Here are the same points, seen from different sides; a view may also be mirrored.
A view may leave some points out. In some views, one point has been moved. Which views, in the order they come, and which point in each? Write none if no view has one.

Scene 1 (5 views)
panel a:
  Vot [-0.30  0.92  0.15 -1.38 -0.52 -0.61  1.71 -1.61  1.53  0.95  0.79 -1.21]
  tene [-1.07  1.94 -0.49 -0.23  0.29 -0.43  1.28 -0.40  0.96 -0.41  0.49 -0.68]
  Sur [-0.02  0.72  0.36 -1.66 -0.67 -0.56  2.16 -2.08  1.22  1.57  1.17 -1.69]
  leput [-0.87  2.37 -0.18  1.14  0.78 -0.06  1.51 -0.74 -1.30 -0.38  0.63 -1.25]
  rad [-0.96  1.97 -0.41 -0.18  0.21 -0.44  1.42 -0.58  0.62 -0.22  0.61 -0.78]
  Nev [-1.00  1.79 -0.29 -0.10  0.05 -0.50  1.14 -0.56  0.77 -0.30  0.36 -0.54]
  fuv [-0.37  1.51 -0.16 -1.47 -0.47 -0.73  1.85 -1.47  1.38  0.83  1.12 -1.03]
  Puvu [-0.89  2.54 -0.55  1.06  1.04 -0.18  1.09 -0.50 -0.47 -0.97  0.37 -0.94]
  maso [-1.03  2.09 -0.28  1.01  0.86 -0.06  1.24 -0.46 -0.51 -0.71  0.32 -1.13]
  teni [-0.76  1.92 -0.12  0.09 -0.09 -0.56  1.14 -0.95  0.18 -0.13  0.46 -0.51]
  dibub [-0.11  1.90 -0.59 -2.00  0.02 -0.68  2.33 -1.59  1.76  0.90  1.64 -1.57]
  Pid [-0.80  2.05 -0.37 -0.08  0.14 -0.54  1.22 -0.77  0.54 -0.27  0.54 -0.61]
panel b:
  Nev [-0.62  0.18  1.95  3.01  3.96 -2.45  0.00  1.20  0.56  3.94  2.89 -3.22]
  tene [-0.75  0.31  2.01  2.99  4.15 -2.36 -0.07  1.27  0.70  4.06  3.08 -3.54]
  Vot [-0.91 -0.44  1.72  3.43  3.88 -3.90 -1.30  0.44 -0.50  4.86  3.66 -2.94]
  maso [-1.04 -0.04  1.61  2.60  3.96 -1.41  0.18  1.24  1.81  3.06  3.27 -2.71]
  leput [-1.40 -0.17  1.74  2.82  3.64 -1.46  0.08  1.39  2.19  2.84  3.64 -2.03]
  Pid [-0.74  0.08  2.13  3.12  3.76 -2.44 -0.20  1.31  0.79  3.81  3.11 -3.12]
  teni [-0.68 -0.08  2.04  3.13  3.56 -2.48 -0.14  1.26  0.75  3.61  3.00 -2.68]
  Puvu [-1.50 -0.37  2.12  3.13  3.31 -1.79 -0.60  1.50  2.17  2.89  4.00 -2.10]
  dibub [-1.52 -0.01  2.40  3.84  4.04 -3.90 -1.83  0.94  0.07  5.22  4.52 -3.68]
  fuv [-1.07 -0.15  2.14  3.66  3.79 -3.82 -1.22  0.85 -0.19  4.84  3.78 -3.08]
  Liten [-1.12 -0.22  1.31  2.46  3.88 -1.24  0.42  1.12  2.00  2.75  3.26 -2.10]
  Sur [-1.34 -0.73  1.58  3.66  3.75 -4.35 -1.80  0.22 -0.51  5.01  4.24 -2.39]
panel c:
  dibub [ 0.12 -1.22 -2.27 -1.57  0.45 -0.50  0.49 -4.13 -2.28  0.01  1.91 -3.00]
  maso [-1.76 -1.53 -4.62 -2.24  1.75  1.21 -0.01 -3.54 -3.17 -1.66  2.69 -0.98]
  Sur [-1.20 -0.95 -2.22 -1.02  0.42 -0.77  0.02 -4.88 -1.20 -0.24  1.88 -2.95]
  Pid [-1.32 -1.19 -3.74 -1.76  1.31  1.25  0.60 -3.51 -2.67 -0.91  2.07 -1.78]
  Liten [-2.35 -1.49 -4.87 -2.28  1.86  1.08 -0.39 -3.56 -3.07 -1.96  2.82 -0.74]
  Nev [-1.33 -1.34 -3.77 -1.47  1.12  1.55  0.59 -3.66 -2.63 -0.94  1.90 -1.70]
  leput [-2.15 -1.29 -4.56 -2.59  1.96  0.55 -0.36 -3.18 -3.18 -1.75  2.86 -1.02]
  teni [-1.81 -1.01 -3.77 -1.72  1.43  1.20  0.51 -3.49 -2.44 -1.00  2.05 -1.74]
  Vot [-1.06 -1.09 -2.62 -0.96  0.51  0.20  0.45 -4.69 -1.51 -0.32  1.76 -2.67]
panel d:
  Puvu [ 0.72 -2.74 -3.23 -0.64 -1.07 -6.90 -3.72  4.49  0.77 -0.31  0.65  6.54]
  tene [ 0.18 -1.51 -2.55 -0.57 -0.96 -6.07 -4.18  3.99  0.62 -1.28  0.19  5.80]
  Sur [ 0.94  0.91 -0.89 -2.13 -0.93 -6.21 -3.35  3.90  0.29 -2.50 -0.84  6.33]
  rad [ 0.31 -1.44 -2.40 -0.79 -0.98 -6.16 -3.93  4.12  0.62 -1.16  0.27  6.03]
  leput [ 1.02 -2.40 -2.85 -1.41 -1.26 -7.05 -3.30  4.60  0.94 -0.12  1.06  7.05]
  Nev [ 0.38 -1.70 -2.32 -0.78 -0.86 -5.99 -4.03  3.81  0.59 -1.32  0.23  5.80]
  Liten [ 1.25 -2.77 -3.17 -1.49 -1.31 -7.05 -3.68  4.03  1.06 -0.36  1.17  6.84]
  dibub [-0.09  1.01 -1.46 -0.88 -1.02 -6.20 -3.65  4.84  0.18 -2.02 -0.99  6.14]
  teni [ 0.67 -1.90 -2.01 -1.06 -0.76 -6.07 -3.54  3.96  0.53 -1.06  0.29  6.08]
panel e:
  Puvu [-0.49  0.12 -1.84  0.52 -1.41 -3.41  0.69 -3.42 -0.98  0.72 -3.18  1.57]
  Vot [-1.42  1.64 -0.31 -0.82 -1.85 -0.83  0.92 -3.51  0.55  0.35 -3.99  2.67]
  Sur [-0.74  2.07 -0.98 -0.66 -0.93  0.64  0.96 -4.22  0.43 -0.33 -4.12  3.05]
  rad [-0.72  1.10 -1.29 -0.03 -1.86 -1.95  0.60 -3.53 -0.70  0.81 -3.25  2.28]
  dibub [-1.16  2.09 -0.55 -1.39 -1.66 -0.61  1.36 -3.31  0.69  0.16 -4.26  3.16]
  teni [-0.32  1.15 -1.78  0.12 -1.47 -1.84  0.68 -3.70 -1.11  0.69 -3.13  2.37]
  leput [ 0.06 -0.07 -2.46  0.66 -1.25 -2.99  0.61 -3.66 -0.37  0.18 -3.34  1.45]
Views with a point moved: panel b, panel e
  out of place in panel b: Puvu
  out of place in panel e: Vot

Scene 2 (6 views)
panel a:
  Vemom [ 0.15  5.06  2.98  0.15  2.76  1.80 -7.98 -4.49  2.25  2.81 -1.58  1.59]
  Sovu [-1.36  4.80  5.96  0.00  4.41  3.29 -5.91 -6.32  2.35  2.47 -0.61  3.65]
  non [-2.36  4.37  5.64 -0.94  4.67  3.22 -5.66 -6.35  2.70  2.00 -0.43  3.97]
  kibek [-0.33  4.98  3.22  1.17  1.69  1.45 -8.49 -4.56  1.92  3.71 -1.78  1.80]
  lizus [-0.66  4.73  3.12  0.19  2.89  1.72 -7.77 -5.32  2.81  3.65 -1.50  2.14]
  mut [-0.69  5.19  3.37  0.96  2.53  1.98 -7.64 -5.11  2.39  3.88 -1.53  2.71]
  fotev [-1.02  3.97  4.51  0.03  3.00  1.63 -7.76 -5.89  2.60  3.31 -1.20  1.77]
  beva [-1.77  4.70  4.91 -0.60  5.13  3.23 -5.52 -6.94  3.51  3.30 -0.61  4.14]
  seler [-1.96  4.37  5.32 -0.81  4.89  3.09 -5.76 -6.75  3.13  2.67 -0.54  3.80]
panel b:
  kibek [ 0.16  2.73  0.45  6.93 -5.93  0.93  0.64 -1.63 -1.59  2.92 -0.29  1.02]
  seler [ 0.45 -1.47  0.33  7.75 -4.54  1.31  0.40 -0.88 -1.34  4.49  3.23 -1.82]
  mut [ 0.04  1.93  0.00  7.42 -5.53  0.86  0.90 -1.60 -1.37  3.64  0.35 -0.01]
  Sovu [ 0.27 -1.38  1.27  7.97 -4.58  0.87  0.55 -1.23 -1.48  4.89  2.61 -0.91]
  non [ 0.27 -1.94  0.61  7.66 -4.89  1.80  0.09 -1.06 -1.63  4.93  3.37 -1.46]
  Mukeb [ 0.70  0.81  1.77  6.81 -5.54  0.89  0.31 -1.09 -1.56  2.91  1.07  0.48]
  Vemom [ 0.49  1.91  1.12  6.60 -6.77  1.16  0.76 -1.33 -1.08  2.84  0.08 -0.20]
  beva [ 0.39 -1.22 -0.16  8.09 -4.37  0.97  0.85 -0.86 -1.06  4.65  3.10 -2.40]
panel c:
  Mukeb [-0.06 -2.97 -5.38 -2.82  1.14 -2.22 -0.67 -0.54  0.03 -2.64  2.73 -0.23]
  seler [-0.70 -1.55 -2.66 -2.14 -0.88 -3.27  0.95 -0.26 -1.08 -2.74  1.16 -0.43]
  kibek [ 0.26 -3.51 -5.47 -3.14  1.97 -1.71 -1.36  0.44  2.11 -3.06  2.57  0.85]
  beva [-1.09 -1.53 -2.20 -1.64 -0.57 -3.45  0.97  0.11 -0.91 -3.00  0.78 -0.12]
  mut [-0.28 -2.97 -4.49 -2.65  1.35 -2.24 -0.91  0.58  1.64 -3.23  1.89  0.92]
  Sovu [-1.26 -1.80 -3.47 -2.36 -1.06 -3.10 -0.04 -0.88 -1.10 -2.95  1.39 -0.02]
  non [-0.51 -1.28 -2.94 -2.69 -1.62 -3.45  0.89 -0.57 -1.12 -2.71  1.22 -0.49]
  lizus [ 0.27 -2.89 -4.53 -2.49  1.83 -2.40 -0.32  0.75  1.27 -2.92  2.11  0.32]
  Vemom [ 0.52 -2.78 -5.97 -2.74  2.03 -2.95 -0.82  0.61  1.15 -3.05  2.49  0.38]
panel d:
  Mukeb [-0.34 -0.68 -0.91 -0.65 -0.99  1.45  1.26 -1.08  2.77 -1.75  3.10  1.73]
  lizus [-0.23 -1.06 -1.85  0.20 -0.76  2.11  0.77 -0.88  1.86 -0.29  2.79  1.44]
  Sovu [-0.36  0.44 -0.73 -1.54 -1.58  0.61  2.13 -1.75  4.36  0.65  4.21  0.37]
  seler [-0.75  0.10 -0.95 -1.73 -1.26  0.51  1.78 -2.29  4.02  1.47  3.56 -0.48]
  mut [ 0.13 -0.66 -1.80  0.57 -1.17  2.20  1.01 -0.59  1.92 -0.06  3.59  1.88]
  Vemom [ 0.00 -1.48 -1.51  0.66 -0.78  2.22  0.74 -0.10  2.56 -1.34  2.49  1.70]
  beva [-0.75  0.34 -1.58 -1.72 -1.16  0.91  1.89 -2.06  3.93  2.20  3.58 -0.52]
  non [-0.58 -0.03 -0.29 -1.45 -1.59  0.05  1.80 -2.43  4.40  1.28  3.85 -0.63]
  kibek [ 0.25 -1.12 -1.58  1.02 -1.11  2.37  0.66 -0.39  1.26 -1.37  3.38  2.66]
panel e:
  beva [ 2.30 -1.78 -0.75 -2.38  1.53 -1.31  0.06  0.20 -2.19  1.18  4.00 -1.78]
  non [ 2.70 -1.93  0.38 -2.50  2.16 -0.53 -0.07  0.77 -2.25  1.47  4.76 -0.92]
  Sovu [ 3.43 -1.80 -0.61 -2.04  1.91 -0.82 -0.19  0.66 -1.78  1.33  4.29 -0.14]
  seler [ 2.56 -1.88 -0.25 -2.31  1.97 -1.06  0.10  0.71 -2.39  1.39  4.21 -1.27]
  mut [ 4.35 -1.19  0.01  0.93  0.89 -1.21 -0.84  0.59 -1.94  0.02  1.51 -0.43]
  Vemom [ 5.15 -1.89  0.84  0.77  1.49 -0.93  0.15  0.82 -2.13  0.29  0.48 -0.12]
  kibek [ 5.14 -1.14  0.44  2.00  1.10 -1.20 -0.88  1.15 -2.17 -0.06  0.77  0.26]
  fotev [ 3.97 -1.52  0.06  0.42  2.01 -1.57 -0.06  1.77 -3.06  0.91  2.03 -0.18]
  lizus [ 4.17 -1.48  0.31  0.75  1.26 -1.41 -0.21  0.91 -2.54  0.29  1.09 -0.80]
  Mukeb [ 4.86 -1.79  0.11  0.20  2.15 -1.12  0.13  1.59 -2.45  0.98  1.88  0.66]
panel f:
  Vemom [-1.50  2.89  1.87 -2.77  1.19  0.74  0.33 -0.71  1.57 -0.54  0.73 -1.10]
  lizus [-1.42  3.27  1.98 -2.71  1.96 -0.29  0.97 -0.15  1.84 -0.30  1.04 -0.85]
  mut [-1.65  3.26  1.73 -3.57  1.83 -0.64  0.58 -0.32  1.88  0.01  1.61 -1.09]
  beva [ 1.06  1.48  2.31 -2.48  2.91 -2.40  2.25 -0.20  1.80  2.25  1.68  0.57]
  non [ 1.90  1.54  1.01 -2.48  2.40 -1.89  2.15 -0.70  1.58  2.66  1.04  0.01]
  seler [ 1.38  1.70  1.64 -2.22  2.74 -1.96  2.15 -0.36  1.59  2.37  1.28  0.28]
  fotev [-0.72  3.61  1.17 -1.84  2.32 -0.24  0.92  0.12  1.33  0.63  0.97 -0.82]
  Mukeb [-0.71  3.12  0.97 -2.08  1.68  0.48  0.17 -0.36  0.97  0.91  1.08 -0.94]
  Sovu [ 1.05  1.71  1.19 -2.71  2.27 -1.52  1.11 -0.60  1.20  2.81  1.79 -0.04]
Views with a point moved: none
